In the rows, 128 means zero.
Each named turn below is shown by a few rows before and after it. Which turns, in which order, take the first row of each later pair to the second? The first pair is answered.
turn J561:
[127 109 108 155 171 124 106 150 116  99 133 144 129 165] => [165 130 100 142 134 105 127 112 148  85 116 162 130 139]
[175 113 105 108 140 136 126 127 119 125 109 142 150 121] => [112 114 113 124 165 141 112 163 118 113 126 147 137 142]
[ 67 151 154 137 104 113 125 128 161 102 115 139 116 112] => [166 117 147 114  93 129 131  92 116 155 100  96 145 102]
turn J701:
[146 116 129 131 147 134 126 128 105 148 133 114 133 131] => [161 132 122 123 123 119 139 108 132 132 124 131 132 116]
[ 96 123 138 144 162 147  94 193 126 125 112 124 129 128] => [163 108 144 126 136 149 101 156 107 156  90  94 145 104]
[125 139 120 133 104 101 141 107 160 109 115 138 134 110] => [ 79 129 123 150 137 114 124 147 141 111 134 135 128 136]
turn J630:
[136 146 131 126 119 112 111 106 107 137 119 112 126 102] => [147 154 118 124 118 111 119 101 116 129 122 127 128 103]
[141 141 123 134 121 120 146 117 156 120 130 147 122 103] => [143 139 111 137 140 129 145 126 152 116 142 155 125 116]
[156 118 160  93  56 105 153 103 139 157  67 112 118  93] => [190 130 120  85  72 110 173  95 159 132  87 153 125 109]
[ 57 126 117 147 131 123  93 139 141 128 154 145 100 130] => [ 54 128 128 146 114 118  90 134 143 132 143 134  96 117]
turn J248:
[130 104 103 119 184 145 111 155 105 166 150 135 146 158] => [ 80 105 146 129 159 127  96 163 106 172 132 107 130 135]
[102 131 130 155 108 135 113 149 113  98 132 129 125 151] => [118 131 147 150  79 125 115 133 115 110 112 113 129 128]
[131 134 117 120 113 127 130 111 122 150 128 102 123 120] => [139 133 100 118 129 135 134 114 122 145 138 115 127 135]
[125 141  85 143 142 133 144 110 123 118 106 145 131 111] => [ 98 143  93 150 147 131 136 121 122 115 108 144 123 113]
Then:
(two turns a pair)
[172 133 130 116 118 124 162 113 132 131 131 140 159  98] => [119 154 133 130 123 113 159 133 158 103 137 167 141 104]
J561 then J561
[176 123 139 113 113 129 142  95 117 136 116 108 144 108] => [152 111 157 121 127 138 129 113  96 150 118  88 140 115]
J561 then J701
[152 126 135 116 112 132 137 119 126 139 137 114 157 101] => [105 126 132 131 145 142 125 154 118 129 157 125 149 127]
J630 then J561
[ 84 129 169 125 123  85 123 160 132 107 130 147 115 158] => [ 94 130 181 121 103  78 125 145 136 112 119 138 115 142]
J248 then J701
[160 119 141 107  93 116 151 107 150 100 122 125 117 126] => [182 102 134 106 106 131 148 111 129 116 128 113 127 139]
J701 then J561
[104 105 149 148 146 145 114 153  89 161 132  94 121 139] => [ 72 121 156 155 139 134 114 160 110 141 130 107 109 134]
J701 then J561
[140 137 130 126 157 123 152 114 140 114 118 145 142 147] => [122 120 150 131 163 129 137 131 112 135 119 118 144 149]
J248 then J701
[165 120 104 121 152 104 131 127 133 118 138 140 141 126] => [ 99 122 146 137 137  93 112 149 130 119 125 120 124 112]
J248 then J248
[108 156 142 129 106 115 129 127 159 116 123 136 125 109] => [165 126 116 119 143 148 130 129 112 146 143 121 149 138]
J561 then J248
[119 122 146 114  83 126 111 159 122 153 148 112 116  88] => [138 144 109 109  89 120 130 146 157 120 161 157 115  97]
J248 then J701
[103 152 107 133  88 109 131 116 147 109 140 151 118  90] => [147 148  96 123  85 115 136 101 137 120 139 143 132  87]
J561 then J701
[ 84 135 166 130  90 122 137 128 113 153 111  77 111 104] => [115 172 109 119  97 115 169 109 167  97 127 151 110 114]
J248 then J701
[164 104 140 106 104 118 160 104 145 116 117 144 132 102] => [159  97 110 111 150 140 158 128 130 110 147 158 138 140]
J630 then J630
[152 105 121 128 141 122 126 120 113 151 109  86 133 138] => [114 106 132 134 148 121 115 137 114 147 112  82 125 142]
J561 then J701
[119 146  85 133 188 129 135 140 141  96 148 185 124 169] => [172  94 125 120 171 148 117 127  72 175 124  98 144 152]
J630 then J701
[166 139  69 135 130 131 145 102 167 114 141 182 136 156] => [163 131  64 138 144 139 138 112 153 120 148 177 139 169]
J630 then J561
[239  72 103 126 130 149 125 112  83 174 152 104 148 149] => [228 136  93 123  79 102 156  76 179 103 133 171 126 111]
J561 then J561
[ 28 105 199 157 138 131  55 175 116 133 138 111 128 133] => [ 27 149 176 152 116 106  81 154 180  81 136 169 115 120]
J561 then J701
[128 130 106 158 171 173 140 124 108 132 119 100 154 146] => [136 160  94 152 145 152 158 101 156  98 110 134 147 126]
J701 then J701
[104 137  95 136 181 181 142 203 163 110 136 171 112 207] => [176 170 111 109  79 133 174 115 220 101  76 171 114 127]
J630 then J561
[152 128 125  81 107 119 162  94 165 122 140 146 148 122] => [111  89 157  96 136 140 130 135 107 163 148  96 149 140]
J561 then J630
[115 135 152 110 101 108 129 124 169 111 110 141 122  98] => [ 85 120 135 123 155 130 116 166 144 113 143 145 120 143]
J630 then J701
[109 109 120 119 153 135 134 123 126 166 145 139 115 157] => [115 107 142 114 127 126 131 110 123 181 126 117 114 137]
J630 then J248
[ 91 140 119 192 132 157  96 132 148  88 156  89 118 125] => [177 138 106 169 102 153 115  85 152 102 139  82 137 102]
J248 then J248
[157 116 116 116 101 111 123  93 129 125 116 149 119 142] => [112 117 111 129 136 122 112 127 123 113 138 160 114 171]
J630 then J248
[156 136 128 100 106 104 157 101 145 117 144 150 133 103] => [173 117 132  98 115 117 152 102 118 142 144 126 141 108]
J561 then J701
[134 125 121 134 138 131 122 142 114 149 135 103 133 127] => [144 142 125 129 111 115 131 122 142 135 123 115 128 106]
J630 then J701
[127 145 111 125 141 123 140 142 135 108 147 172 127 139] => [165 143 112 114 123 119 147 120 134 120 132 163 135 125]
J630 then J561
[163 108 122 125  89 120 167 108 159 112  97 179 129  93] => [126  56 146 144 137 158 129 161  83 162 115 121 134 130]
J561 then J248
[128 132 138 120 122 125 131 136 134 141 125 124 123 126] => [135 130 127 119 135 129 130 137 135 137 136 133 126 137]
J248 then J248
[105 129 145 133  97 122 129  96 130 139 101 117 117  94] => [138 140  99 125 118 129 147  89 149 114 118 159 125 112]
J630 then J630
[111 105 167 103  71 123 112 104 115 168  79 114 105 111] => [125  92 162 102  85 135 110 110  95 183  87 106 113 125]
J701 then J561
[159 103 145 121 128 137 118 115  87 177 120  72 146 124] => [ 72 164 120 139 131 108 131 137 172  89 136 160 114 131]
J701 then J701
[124  94 135 136 143 145 103 151  73 139 141 115 147 141] => [190 113 112 118 110 130 129 105 106 126 124 138 155 115]
J701 then J630
[ 63  86 164 145  91 117  98 169 103 163 127  51 116 109] => [229  96  72 104  89 126 153  99 130 150 136 107 154 113]
J701 then J248
[ 94 112 136 122  84 149 101 128  88 174 102  86  81 138] => [ 84 116 137 125  87 149 101 132  91 169 103  90  77 140]
J701 then J561
[119 143 129 122 109 116 122 136 156 122 130 133 121 106] => [146 115 125 120 131 138 114 143 115 151 139 105 134 125]
J248 then J561
[125 121 111 125 147 140 126 117 129 109 158 154 122 156] => [162 113 114 117 131 138 131  97 121 124 144 137 131 141]
J701 then J701
[114 103 140 136 150 138 103 154  91 146 138  94 136 147] => [164 102 134 122 130 134 114 124  93 156 125  88 147 131]
J248 then J248
[126 110 148 128 127 137 123 134 110 150 121  94 128 123] => [109 113 148 131 132 137 119 143 111 146 125  99 123 130]
J701 then J561
[114 152 135 126 131 136 111  99 132 134  84 122 116  96] => [ 93 151 138 130 141 138 106 113 129 131  90 122 112 104]
J561 then J561
[175 110 148 127  96 152 110 124 100 151  91  80 153 102] => [163 161  97 127 104 135 138 118 172  77 112 168 143 115]
J701 then J630
[156 107 157 118 158 131 125 137 101 188 125  70 144 136] => [118 159 173 121 102  84 142 114 179 137  98 109 117  93]
J561 then J248
[ 85 121 121 116 120 119 122 147 136 109 141 136 129 136] => [124  99 131 106 110 128 119 134 104 143 133 101 142 126]
J701 then J248
[150 134 148 132  79 112 126 119 135 131 111 114 120  92] => [133 121 162 137  87 119 114 132 117 144 115  95 119 100]
J561 then J630
[134 131 168 118 117 109 134  99 108 154 120  71 145 138] => [168 127 131 114 145 124 146  99 104 146 139  91 157 163]
J248 then J630
[109 161 160 129  81  90 139 105 175 108 100 138 111  87] => [144 159  88 125 150 120 155 124 172  83 151 188 127 142]
J248 then J248
[136 146  90 106 145  95 135 150  94  83 114 182  98 152] => [ 92 123 138 118 139  95 110 169  59 118 100 128  91 143]
J701 then J248
[112 121 173 117  92 122 109 126 133 144 112  83 127 107] => [106 108 166 121 119 138 102 142 110 154 125  77 130 130]
J630 then J561
[ 72 151 111 122 151 107 104 118 145  87 129 167 128 144] => [ 89 157 125 116 116  93 109  91 158  91 104 158 126 117]
J248 then J630
[189 135 111 106 128 136 150  97 143 139 125 134 146 127] => [114 143 103 127 168 142 140 143 152 112 150 160 133 162]
J701 then J630
[123 131 123 124 152 146 128 130 139 131 159 147 118 155] => [138 145 128 116 119 127 138 103 162 121 141 151 115 127]
J630 then J561
[144 157 105 111 103 110 160 109 185  95 132 165 123 104] => [ 48 126 141 140 151 133 118 178 134 117 153 127 111 138]
J701 then J630
[137  98 140 130 132 135 119 134 100 179 130  99 128 148] => [ 69 130 152 144 118 110 117 145 145 139 128 128 104 134]
J630 then J561
[131 146 145 161 176  75 118 137 118 101 157 125 124 184] => [158 149 175 149 120  54 124  96 129 116 120 100 124 139]
J248 then J561
[129 130 105 131 142 136 129 138 117 123 149 152 126 148] => [162 129 107 123 125 133 135 115 119 132 137 143 133 133]
J701 then J701
[ 57 107 124 138 102 122 113 155 139  78 143 115  99 129] => [ 80  81 141 136 100 134 103 153 101 113 136  74 109 123]
J630 then J701
[118 109 152 106  76 134 121 150 106 160 117  93 128  97] => [ 85 107 151 115  98 142 115 176  99 155 131  99 125 114]
J630 then J561
[151 146 123 103 114 116 139  91 162 104 126 141 118 104] => [124 137 101 115 169 139 129 129 145  97 162 156 118 149]
J248 then J630
[ 56 135 162 120  72 107 113 122 182 123 128  97  86 104] => [164  85 144  99  91 145 113 102 112 184 132  51 125 119]
J630 then J561
[166 144  90  90 151 128 151 114 129 130 159 144 157 179] => [ 65 150 130 116 155 118 125 158 134 120 158 136 134 182]
J701 then J248
[134 154 116 129 132 101 141  84 127 138  99 123 105 143] => [109 139 123 140 159 114 127 112 105 149 113 112 104 164]
J701 then J701
[ 94 152 177 111 107 102 128 130 153 112 158 164 114 113] => [180 118 164  91 113 126 135 106 106 157 156 127 142 117]
J630 then J561
[173 138 122 119  85 110 151  98 176 107 124 125 133 101] => [159  97 102 130 164 154 130 152 111 134 169 107 147 164]
J630 then J561
[ 66 159 159 144 114 111 132 138 145 116 117 125  98 109] => [128 131 170 131  99 120 129 114 108 162 102  83 117  97]
J701 then J701
[179 126 142 109  81 121 140  89 136 147 103  98 140  96] => [114 160  99 126 129 120 149 128 181  78 143 176 122 139]
J630 then J701
[120 152 108 130 133 115 147 117 158 101 135 163 127 124] => [ 91 151 117 137 138 116 139 132 153 102 136 159 122 130]
J248 then J630
[110 119 136 139 133 160 155  96  69 126 149  78 156 117] => [137 139 128 129 104 145 171  69  98 109 134  97 157  94]
J561 then J561
[151 134  77 131 170 150 158 144 122 116 146 170 127 144] => [ 86 137 165 140 101 116 133 136 124 141  93 109 103  81]
J248 then J248
[161  98 126 114 139 148 135 132 103 150 152 107 152 132] => [169 129 124 109 100 122 152 104 147 119 133 132 145 102]
J630 then J701
[ 77 172 144 147  91  97 147 117 188  97 114 149 112 115] => [ 54 125 138 160 165 142 119 175 115 135 151 116 124 174]
J630 then J701
[113 137 107 146 154 141 129 123 113 100 152 134 141 148] => [105 122 128 150 150 143 119 129  93 121 145 107 143 141]
J701 then J248
[148 142 134 123  95 111 138 110 136 131 109 117 130 100] => [153 132 138 123 100 117 132 113 120 145 108 104 135 103]
J561 then J701
[182  96 127 131 116 104 157 130  91 153 143  75 145 132] => [150  90 127 141 139 113 146 158  79 149 157  79 139 151]
J248 then J630
[143 122  78 134 172 146 124 124 135 115 160 167 148 144] => [ 84 122 165 143 100 110 100 111 137 139 107 110 124  84]
J248 then J248
[208  84 123 104 146 135 125 118  90 151 129  90 162 135] => [ 43 119 161 144 153 107 103 177 137 100 139 121 115 138]
J561 then J630
[ 99 133 172 120  94 118 132 108 136 147 130 124 147 124] => [129 147 138 112 102 117 148  95 157 125 141 157 153 133]
J630 then J630
[112 110 138 105 169 134  98 147 140 130 162 123 163 144] => [113 138 134 103 141 113 113 125 181 101 150 150 154 124]
J561 then J248
[173 131  95 126 100 131 132 114 150  90 121 159 116 128] => [167 111  86 131 139 154 122 141 115 105 143 148 121 158]
J630 then J561
[143 164 152 108  86 142 119 118 154 105 118 112 102  94] => [138 162 109 112 139 163 122 145 152  84 159 146 109 141]
J248 then J248
[ 91 116 181 136  81  76 125 149 148 130 103  59 157  96] => [117 155 108 130 103  73 160 138 206  67 132 147 158 121]
J248 then J701
[149 118 117 112 143 104 130 127  71 163 101 123 137 151] => [125 118 131 120 142 101 123 139  69 163  97 115 131 149]
J248 then J630
[154 107 138 134 147 149 116 119  88 163 146 107 149 128] => [110 157 119 140 136 120 133 118 161  96 149 172 129 123]
J701 then J701
[102 161 121 141 133 113 140 136 176  75 128 153 121 128] => [204 126 111 116 127 132 150 101 132 123 118 115 152 124]
J630 then J561
[165 125  89 109 113 128 130 103 148 133 148 112 118 114] => [160 107 100 112 123 138 121 112 124 152 150  92 122 121]
J561 then J701
[ 76 149 104 149 160 129 126 158 155  98 147 168 111 167] => [ 45 138 149 157 135 123 108 165 138 122 126 127 104 147]
J630 then J630
[160 127 161 127  76 113 137 101 153 171 111  99 126 121] => [117 160 130 138 101 106 147 120 201 117 136 163 111 145]
J701 then J630
[115  57 137 150 133 152  81 163  61 159 137  88 151 134] => [205  89  56 126 138 150 125 123 108 111 155 164 165 146]
J701 then J248
[129 132  98 108 134 128 134  55 157 100 107 158 146  84] => [ 48 126 141 129 135 124 109  87 148 106 103 134 128  83]
J701 then J248
[ 87 146 127 125 129 147 114 155 140 117 132 116 118 138] => [ 99 150 141 118 103 137 118 137 144 124 112 104 118 115]
J248 then J701
[154 145 130 124  87  91 130  97 153 114 103 140 132 112] => [151 133  87 130 154 122 126 132 133 106 147 168 141 167]
J248 then J630
[105 133 111 144 115  97 112 122 157 120 118 114 124 132] => [151 119 101 134 115 108 117 104 140 140 118 101 139 130]
J561 then J630
[135 116 100 106 156 133 138 135 122 142 141 128 131 144] => [157 119 108  99 131 125 141 114 127 149 125 119 132 122]
J630 then J701
